In the rows, 128 means zero.
Rotation paths and how fast each direction turns (degrees per step):
Each turn is a multiple of 5 degrees from 10 to 175, or 0.
Each row of a path follows its step; steps can be skipped.
Path 1:
step 0: [118 129 135 129 118 135 129 135 127 128 120 119 131 129 128 125 125 130
 134 129 123 120 128 127 125 125 132 130 137 135 122 134 130 130 111 124
 130 124 128 139 119 129 111 114 121 141 123 131 116 120 126 132 129 125
 124 117 125 122 116 125 130 133 136 143 133 125]
step 1: [126 139 135 128 128 128 130 133 112 122 132 130 127 133 122 131 123 125
 126 128 108 135 132 122 114 127 131 127 120 124 124 128 131 140 132 130
 143 125 131 131 134 139 117 136 122 139 124 115 133 124 126 124 130 120
 120 128 127 128 133 129 126 127 129 127 141 118]
step 2: [128 133 123 125 122 134 137 132 117 127 133 131 136 118 131 121 137 136
 135 140 117 136 128 122 131 127 117 122 128 117 133 126 132 126 137 131
 125 137 122 134 119 130 129 113 133 129 132 113 129 133 125 114 135 126
 134 131 133 131 137 138 119 133 121 126 134 135]
step 4: [128 118 144 124 119 126 121 134 123 129 135 136 124 134 134 112 133 126
 122 127 115 125 131 127 136 126 130 137 127 142 133 126 133 124 117 128
 132 131 138 121 117 139 122 140 132 132 124 127 127 121 125 131 132 131
 121 119 125 112 125 125 123 129 133 131 128 135]
step 5: [121 130 123 120 127 134 132 114 120 123 126 121 128 130 135 126 131 144
 126 129 114 130 128 134 123 133 126 142 137 125 133 139 127 135 124 138
 144 135 125 139 122 134 128 132 128 135 139 118 128 131 121 131 132 122
 122 130 134 118 115 123 133 127 131 124 129 124]
step 6: [128 134 132 142 127 137 143 139 130 131 136 125 123 121 123 137 130 137
 130 133 123 129 118 120 125 134 133 126 132 125 136 129 124 137 139 129
 129 129 127 131 120 116 121 125 121 127 127 105 135 124 132 129 130 121
 118 133 128 126 125 129 123 133 127 143 121 130]
step 7: [117 121 132 129 130 128 128 135 123 127 135 113 130 120 128 126 133 120
 129 137 120 139 129 124 124 129 137 126 126 127 128 128 134 116 131 121
 130 130 121 119 122 131 109 119 125 138 130 135 143 116 127 123 135 137
 130 125 125 137 121 136 115 125 124 132 129 133]
step 8: [123 133 136 127 122 123 129 130 123 125 142 128 135 133 134 123 125 130
 126 141 125 131 137 132 139 127 129 136 134 118 127 127 121 132 130 128
 139 126 144 130 130 137 133 123 132 137 125 138 117 109 126 120 132 123
 136 126 131 125 121 130 124 128 132 133 146 133]
step 10: [121 131 134 134 123 138 131 131 130 134 131 127 127 122 140 124 133 124
 122 130 118 126 119 113 127 135 129 130 148 133 132 135 130 135 114 134
 130 138 123 130 122 118 128 128 138 121 142 128 132 141 118 126 130 131
 123 124 124 132 127 141 122 133 126 133 124 125]
step 11: [122 129 139 133 127 130 122 137 127 121 124 119 125 129 126 134 138 123
 127 128 124 138 133 119 131 133 135 133 139 120 122 123 118 119 126 123
 142 134 128 118 120 121 128 127 119 134 122 128 132 119 113 139 135 124
 116 139 122 115 127 131 137 125 127 129 126 129]
[126 127 127 128 132 127 130 128 127 127 128 132 129 127 129 128 129 125
 131 127 127 128 126 129 128 126 127 128 127 130 129 131 132 125 128 131
 127 131 126 127 128 130 128 126 127 127 129 127 129 127 128 128 128 131
 128 125 128 126 128 130 129 127 128 128 128 128] => 140
[129 123 126 126 127 130 127 128 127 127 128 129 128 127 130 128 129 129
 129 130 126 128 127 129 128 128 125 127 128 129 128 126 133 127 128 129
 126 128 127 130 129 127 124 130 131 130 128 131 129 128 127 128 128 129
 128 131 126 129 129 127 126 127 126 128 127 129] => 140
